In the rows, 128 means zero.
One turn moves each row of this set onto another row. After a few examples, where does it send each row asked below?
Q531: [150 125 117 131 151 140 120 124  86 101  63 143 133 142 139 118 116 134
 135 123 137 132 126 130 129 157 166 123 109 132 128 123 116 135 134 118
  98 101  99 149 115]
Q988: [144 106 145 118 152 148 128 137 122 100  73 141 147 120 130 117 143 138
 137 119 146 116 120 169 137 150 158 148 109 110 112 128 106 126 154 116
 101 113  92 145 125]
Q554: [112 120 131 109 148 123 144  86 140 121 109 155 108 122 116  84 151 144
 136 143  97 148 105 153 130 126 109 145 108 117 138 137 102 116 154 115
 130 145 148 141 131]
Q621: [146 117 122 136 153 137 121 118  99 104  66 143 129 137 135 119 123 135
 136 134 141 113 129 142 135 151 183 130 111 130 138 119 134 140 133 120
  86 104 102 139 113]
Q758: [116 141 113 122 141 140 145 110 107 134 122 135  93 152 117 106 127 107
 106 144 124 170 124 122 149 125 151 127 108 137 142 116 107 134  97 136
 120 119 125 126 133]
Q573: [139 126 110 128 139 136 148 169 130 113 125  92 104 139 125 141 116  98
 128 143 130 132 117 116 123 116 153 112 120 137 118 123 151 132  82 145
 120 120 117 102 122]
Q55: [115 111 141 122 155 128 140 109 154 118 114 145 124 114 138  63 122 142
 142 126  89 137 105 140 108 136 131 153 125 140 138 110 121 123 131 122
 127 147 151 120 124]
Q247: [107 107 124 117 150 112 140 102 143 119 116 155 104 119 116  85 150 141
 127 146  99 141 108 157 136 127 124 149 107 113 133 132 105 109 154 116
 120 151 156 134 139]
Q229: [158 134 138 135 166 117 139 151 159  93 140  99 132 103 123 130 154 130
 148 123  91 103 116 117 106  98  99 119 121 110 101 120 128 127 119 126
 145 118 133 110 125]
Q294: [157 138 143 128 172 113 132 147 156  93 138 103 130 110 118 125 161 133
 154 117  89 105 113 121 116  98  97 120 120 106 109 114 119 126 125 129
 144 118 132 115 125]
Q484: [142 124 113 133 162 134 117 126  99 100  69 149 132 134 119 125 127 133
 121 138 145 117 130 137 139 153 171 120 104 118 138 131 114 138 135 116
  91 103 111 152 116]
Q666: [134 146 119 116 135 163 152 141 128 121 115  87 109 148 133 145 133 104
 141 137 134 141 110 112 109 121 136 109 140 140 124 127 144 142  94 145
 130 102 113 105 108]
Q70: [113 121 117 125 126 139 142 107 103 140 115 131  80 159 131 108 120 103
 119 154 116 169 134 126 142 129 148 129 120 139 140 121 121 130 110 143
 114 123 119 126 123]
Q630: [153 130 136 135 157 113 139 126 146 108 143 108 115 120 117 130 180 135
 163 123  88 107 110 141 143  79 117 134 116  92 111 113 131 119 139 129
 131 118 124 102 128]
Q989: [133 134 138 123 128 150 138 130 117 139 122  98  90 149 102 157 145  97
 122 142 135 131 134 146 143 101 133 117 109 137 120 156 132 121  98 145
 120 109 119 103 119]
Q112: [158 122 138 133 152 113 141 125 135 108 132 104 112 124 130 129 161 131
 172 126  81 116 112 132 124  86  87 120 122 102  97 125 123 106 153 135
 138 115 121 113 122]
Q9: [140 117 125 131 154 136 113 116  94 109  61 145 123 145 125 126 116 133
 133 140 140 117 137 140 124 156 161 117 109 125 142 139 129 134 149 125
  91 101 107 150 108]
Q627: [131 130 114 121 138 146 139 152 121 122 119  95  95 153 107 153 156  86
 118 155 137 151 127 126 150 113 123 116 122 117 109 148 117 127 114 146
 124 105 107 121 121]
Q383: [147 133 142 141 153 122 145 127 154 111 146 109 113 113 113 138 181 129
 155 126  95 112 122 150 145  80 113 136 112  99 101 122 130 119 134 127
 133 118 122 102 123]
Q398: [139 105 115 110 150 139 140 137 118  91  64 144 148 107 127 121 122 147
 139 128 150  95 103 152 113 144 161 131 117 102 120 136 131 127 163 124
  91 121 121 134 122]
Q461: [154 120 150 136 157 121 127 133 165 111 131  99 114 122 130 125 164 135
 165 131  83  97 121 132 112 101 106 128 136 101 119 115 149 124 139 142
 131 123 134 105 114]
Q890: [120 133 114 116 146 138 141 117 115 129 113 127  95 146 122 105 100 107
 105 153 123 156 131  99 115 142 137 108 117 143 148 126 122 139 100 143
 121 124 137 132 125]
Q625: [147 123 145 137 151 132 147 130 170 109 135  98 119 115 131 133 158 134
 165 132  91 101 120 127 104 104 107 123 138 109 114 119 152 127 135 137
 135 117 134 101 112]
Q973: [147 103 153 116 146 145 125 130 117 104  68 139 140 124 132 115 131 135
 142 120 139 114 126 175 131 147 153 150 105 114 114 137 111 123 159 119
  98 114  95 141 121]
Q249: [149 122 143 135 146 118 149 130 139 109 139 102 110 122 132 138 167 120
 168 131  90 126 123 143 124  86  89 124 121 105  93 138 119 108 150 129
 141 113 114 117 123]
Q603: [111 131 113 119 146 143 139 113 130 130 118 132  93 146 117 107 124 111
 104 159 131 149 130 107 130 140 154 117 123 134 156 116 132 143  98 145
 112 124 143 121 124]
Q789: [116 114 126 116 159 126 144 119 154 108 113 143 130 116 140  61 130 138
 133 128  91 148  98 131 115 142 130 150 131 132 133 107 109 125 132 119
 131 144 147 127 125]
Q780: [145 114 120 106 152 142 140 132 111  92  66 144 151 113 125 118 122 152
 142 123 149 103 101 147 107 146 153 129 112 110 121 136 122 126 159 118
  96 115 121 140 120]

Q989 -> Q666
Q554 -> Q789
And these:
Q461 -> Q112
Q398 -> Q973
Q484 -> Q621
Q603 -> Q70
Q229 -> Q383

One turn moves each row of this set onto another row. After a few examples, where does it send each row asked below?
Q122: [121 139 135 113 146 138 138 152 176 124 104 112 131 153 110 135 137 105
 139 117 134 137 152 134 155 141 129 118]
Q976: [119 150 116 125 153 152 130 145 168 114 110 127  82 144 119 119 117 144
 155 135 139 118 139 148 114 131 107 140]
Q578: [121 141 120 153 113 165 145 105 136 129 134 130  82 135 117 117 139 121
 129 129 142 100 110 142 120  94 113 118]
Q131: [124 132 132 133 125 111 136 180 147 108 123 109 133 150 127 120 105 134
 137 131 138 153 150 157 125 127  92 128]
Q179: [138 116 121 128  92 115  85 165 111 124 142 124 129 126 135 129 110 145
 119 125 122 138 115 148 122 138 121 122]
Q527: [121 143 115 131 137 156 146 123 166 103 118 134  78 137 112 114 132 141
 144 130 155  99 133 158 119 108 111 132]
Q546: [146 120 153 136 126 128 161 137 100 151 135 121 135 121 136 134 158 114
 116 128 106 106 114 104 109 109 132 133]
Q696: [121 139 118 148 100 150 150 101 124 128 133 131  93 130 112 123 158 119
 128 119 142  86 109 130 117  98 122 133]
Q500: [147 115 115 128  79 110  96 153 105 122 135 139 125 115 141 128 114 138
 123 124 129 117 106 145 110 135 137 130]
Q617: [133 133 115 119 142 108 140 150 176 127 110 119 129 135  93 138 154 112
 130 110 135 152 155 129 157 136 144 125]
Q391: [149 139 116 140 112  97 151 126 145 133 129 138 136 108 101 115 161 107
 104 110 129 164 128 112 128 131 156 132]
Q394: [156 132 145 128 130 118 156 133 105 141 146 142 127 123 143  99 132 131
 119 139  99 129 112 109  93 114 149 143]
Q828: [145 126 148 131 140 126 130 139  94 145 127 158 120 117 143 117 136 126
 135 121 114  96 114 110 120 123 156 131]
Q816: [148 141 116 136 133 104 145 130 158 136 126 140 116 111 102 128 155  99
 107 112 126 175 138 117 142 123 151 124]
Q446: [130 120 125 129 102 112 111 179 138 110 132 110 143 139 126 120 108 155
 133 130 138 143 134 163 121 124 103 125]

Q394 -> Q828
Q578 -> Q816
And these:
Q527 -> Q617
Q131 -> Q976
Q500 -> Q696

One turn moves each row of this set onto another row. After a few examples, where does it send each row asked below?
Q984: [131 102  89 131 127 143 138 127 107 149 145 165  96 103 148 131  96 144
 139]
Q558: [ 86 123 128 105 128  97 113 119 118 100 131 106 131 106  99 114 127 132
 133]
Q508: [128 112 100 108 113  82 131 118 119  93 129 108 119 109 120  93  93 142
 135]
Q844: [113 149 114 108 143 123 110 132 128 145 132 162 134  92 129 123 108 109
 140]
Q103: [122 100 104 149 137 159 152 108 131 155 144 146 107 116 134 151 125 139
 137]
Q393: [ 92 109 130 109 127 102 117 124 121 100 130 106 139 100 110 105 136 122
 140]
Q196: [149  86  95 154 127 135 146 113 145 127 147 136  85 127 134 135 105 149
 127]
Q17: [111 144 120 118 149 133 119 124 141 148 131 152 145  97 126 129 127 101
 142]
Q3: [113 125 116 126 126  97 139  91 142  99 129  90 124 128  92 125 118 146
 129]
Q843: [116 132 106 111 119  84 129 102 124  94 130 102 113 122 101 114  93 153
 127]
Q639: [148  94  92 146 125 129 141 116 136 126 148 143  78 126 132 133  92 155
 122]
Q663: [134  94 107 119 117  95 141 115 135  95 127 100 133 108 127  90 116 129
 145]
Q852: [ 89 121 125 101 125  94 109 124 111  97 133 111 128 101 105 108 121 132
 134]
Q432: [124 101 116 130 123 104 148 100 148  99 126  89 136 119 110 110 131 131
 139]
Q624: [150  88  91 149 125 131 144 117 138 125 147 140  83 124 137 130  98 151
 125]
Q577: [115 119 100 143 137 151 144 103 123 153 146 151  94 122 122 160 109 152
 129]
Q788: [144  99  94 150 127 132 143 110 140 126 149 139  78 131 127 139  97 157
 120]
Q218: [116 141 117 111 145 129 116 132 134 147 130 158 143  92 133 121 119 102
 143]
Q448: [ 89 115 131 111 130 104 116 117 124 101 131 103 136 105 100 113 136 128
 137]
Q74: [106 159 116 110 146 125 111 126 130 147 134 159 133  98 120 133 110 113
 135]
Q351: [120 122  92 132 130 141 135 115 108 151 147 163  89 114 131 147  91 155
 129]
Q4: [133  89  96 142 131 153 149 124 121 153 144 155 109 105 149 133 117 135
 143]
Q301: [144  93  96 154 128 135 147 109 145 127 149 135  83 132 127 140 103 152
 123]
Q44: [ 95 111 125 103 124  97 114 129 114  98 130 111 134  97 112 100 126 127
 139]
Q110: [106 154 121 117 149 131 116 119 138 148 131 153 138 100 117 137 121 110
 137]

Q508 -> Q843
Q448 -> Q393
And these:
Q301 -> Q196
Q844 -> Q74
Q577 -> Q103

